[[135 120 123 136 132 127 121 131]
 [127 132 126 134 128 122 134 118]
 [126 138 129 128 125 130 134 122]
 [140 112 122 138 129 127 110 140]
 [126 130 129 137 112 112 119 136]
 [137 114 122 152 120 107 112 135]
 [121 145 131 125 126 130 144 114]
 [125 141 130 135 126 125 145 112]
 [118 142 133 123 129 128 150 113]
 [137 104 121 135 135 122 108 142]
 [128 119 128 124 127 126 115 142]]
=>
[[135 127 126 140 126 137 121 125 118 137 128]
 [120 132 138 112 130 114 145 141 142 104 119]
 [123 126 129 122 129 122 131 130 133 121 128]
 [136 134 128 138 137 152 125 135 123 135 124]
 [132 128 125 129 112 120 126 126 129 135 127]
 [127 122 130 127 112 107 130 125 128 122 126]
 [121 134 134 110 119 112 144 145 150 108 115]
 [131 118 122 140 136 135 114 112 113 142 142]]

[[109 144]
 [151 107]
 [115 113]
 [111 145]
 [149 112]
 [146 132]
 [134 104]
 [124 122]
 [117 113]
 [142 140]
 [132 131]]
=>
[[109 151 115 111 149 146 134 124 117 142 132]
 [144 107 113 145 112 132 104 122 113 140 131]]

[[145 141 115 117 147 138 122 107 148 118 118 138 137 144 143]
 [143 132 149 122 129 121 112 119 120 143 113 112 110 131 135]
 [148 143 110 106 138 109 115 114 145 129 147 108 138 117 137]
 [122 107 139 127 136 112 142 121 106 124 148 105 129 148 109]]
=>
[[145 143 148 122]
 [141 132 143 107]
 [115 149 110 139]
 [117 122 106 127]
 [147 129 138 136]
 [138 121 109 112]
 [122 112 115 142]
 [107 119 114 121]
 [148 120 145 106]
 [118 143 129 124]
 [118 113 147 148]
 [138 112 108 105]
 [137 110 138 129]
 [144 131 117 148]
 [143 135 137 109]]

[[132 145 129 134 120 130 127 127 114 123]
 [134 142 130 132 119 130 127 131 116 125]
 [132 117 112 135 122 124 150 117 146 133]]
=>
[[132 134 132]
 [145 142 117]
 [129 130 112]
 [134 132 135]
 [120 119 122]
 [130 130 124]
 [127 127 150]
 [127 131 117]
 [114 116 146]
 [123 125 133]]

[[114 128 114 129 131 144 124 132]
 [119 121 121 124 127 152 129 133]
 [118 122 111 125 122 135 127 124]
 [123 128 114 135 127 135 129 133]
 [110 125 117 117 124 150 117 119]
 [117 122 114 126 128 135 117 123]
 [124 133 113 126 122 140 130 133]
 [121 126 117 129 128 146 131 133]
 [125 127 118 129 125 135 122 123]
 [118 117 114 121 126 147 123 120]]
=>
[[114 119 118 123 110 117 124 121 125 118]
 [128 121 122 128 125 122 133 126 127 117]
 [114 121 111 114 117 114 113 117 118 114]
 [129 124 125 135 117 126 126 129 129 121]
 [131 127 122 127 124 128 122 128 125 126]
 [144 152 135 135 150 135 140 146 135 147]
 [124 129 127 129 117 117 130 131 122 123]
 [132 133 124 133 119 123 133 133 123 120]]

[[128 136 153 133]
 [133 153 136 128]
 [152 132 128 138]
 [128 141 150 131]
 [133 128 136 153]
 [132 128 137 152]
 [129 129 146 145]
 [129 143 148 130]
 [141 149 130 129]
 [131 128 139 151]]
=>
[[128 133 152 128 133 132 129 129 141 131]
 [136 153 132 141 128 128 129 143 149 128]
 [153 136 128 150 136 137 146 148 130 139]
 [133 128 138 131 153 152 145 130 129 151]]

[[128 131 120 112 130 129 125 138 129]
 [120 113 124 144 123 135 117 115 130]
 [137 136 133 138 121 124 131 120 121]
 [129 139 131 138 124 141 135 120 136]
 [143 143 132 108 116 129 124 135 109]
 [111 117 117 125 130 129 124 125 142]
 [119 122 116 119 121 122 120 126 128]
 [139 133 140 143 125 153 134 117 142]
 [128 135 125 140 121 119 131 118 121]]
=>
[[128 120 137 129 143 111 119 139 128]
 [131 113 136 139 143 117 122 133 135]
 [120 124 133 131 132 117 116 140 125]
 [112 144 138 138 108 125 119 143 140]
 [130 123 121 124 116 130 121 125 121]
 [129 135 124 141 129 129 122 153 119]
 [125 117 131 135 124 124 120 134 131]
 [138 115 120 120 135 125 126 117 118]
 [129 130 121 136 109 142 128 142 121]]
---
[[130 127 110 114 138 134 117 142 105 135 138 107 112 107]
 [152 119 126 136 113 122 106 106 112 127 123 139 137 127]
 [114 151 133 107 112 116 126 132 130 136 134 135 114 112]
 [107 130 117 127 152 147 117 105 114 111 137 131 128 149]
 [136 143 146 104 131 123 111 135 126 152 142 136 135 117]]
=>
[[112 107 130 127 110 114 138 134 117 142 105 135 138 107]
 [137 127 152 119 126 136 113 122 106 106 112 127 123 139]
 [114 112 114 151 133 107 112 116 126 132 130 136 134 135]
 [128 149 107 130 117 127 152 147 117 105 114 111 137 131]
 [135 117 136 143 146 104 131 123 111 135 126 152 142 136]]

[[107 142 115 117  99]
 [135 120 138 136 144]
 [118 132 125 125 118]]
=>
[[117  99 107 142 115]
 [136 144 135 120 138]
 [125 118 118 132 125]]

[[120 138 110 134 127 133]
 [106 136 102 132 117 140]
 [115 132 118 120 109 140]
 [148 121 152 123 123 134]
 [146 124 152 125 126 129]
 [124 121 123 121 104 140]]
=>
[[127 133 120 138 110 134]
 [117 140 106 136 102 132]
 [109 140 115 132 118 120]
 [123 134 148 121 152 123]
 [126 129 146 124 152 125]
 [104 140 124 121 123 121]]

[[124 119 110 128 118 138 148 129 125 122 148]
 [124 110 140 125 105 133 127 135 124 131 115]]
=>
[[122 148 124 119 110 128 118 138 148 129 125]
 [131 115 124 110 140 125 105 133 127 135 124]]

[[133 129 121 113 147 129 118 134 127 130 116 126 134 128]
 [132 128 132 146 100 136 125 131 129 114 137 146 115 143]
 [131 128 121  99 152 126 121 132 130 133 106 113 133 119]]
=>
[[134 128 133 129 121 113 147 129 118 134 127 130 116 126]
 [115 143 132 128 132 146 100 136 125 131 129 114 137 146]
 [133 119 131 128 121  99 152 126 121 132 130 133 106 113]]

[[113 111 106 150 130 110 117]
 [104 113 122 152 147 130 115]
 [125 134 118 136 126 123 127]
 [116 110 133 126 127 124 126]
 [122 118 129 129 130 126 124]
 [144 141 119 125 118 123 133]
 [135 122 125 112 111 116 130]
 [113 115 115 147 128 120 128]]
=>
[[110 117 113 111 106 150 130]
 [130 115 104 113 122 152 147]
 [123 127 125 134 118 136 126]
 [124 126 116 110 133 126 127]
 [126 124 122 118 129 129 130]
 [123 133 144 141 119 125 118]
 [116 130 135 122 125 112 111]
 [120 128 113 115 115 147 128]]

[[110 127 139 120 124 128 132 126 131]
 [123 117 133 123 134 137 142 128 131]
 [118 125 142 111 111 147 132 129 119]
 [135 132 132 134 126 133 133 136 127]
 [116 132 112 122 137 121 118 103 143]
 [138 124 132 124 116 139 135 123 122]
 [120 130 121 125 133 132 147 120 142]
 [117 113 142 138 104 121 135 131 136]]
=>
[[126 131 110 127 139 120 124 128 132]
 [128 131 123 117 133 123 134 137 142]
 [129 119 118 125 142 111 111 147 132]
 [136 127 135 132 132 134 126 133 133]
 [103 143 116 132 112 122 137 121 118]
 [123 122 138 124 132 124 116 139 135]
 [120 142 120 130 121 125 133 132 147]
 [131 136 117 113 142 138 104 121 135]]
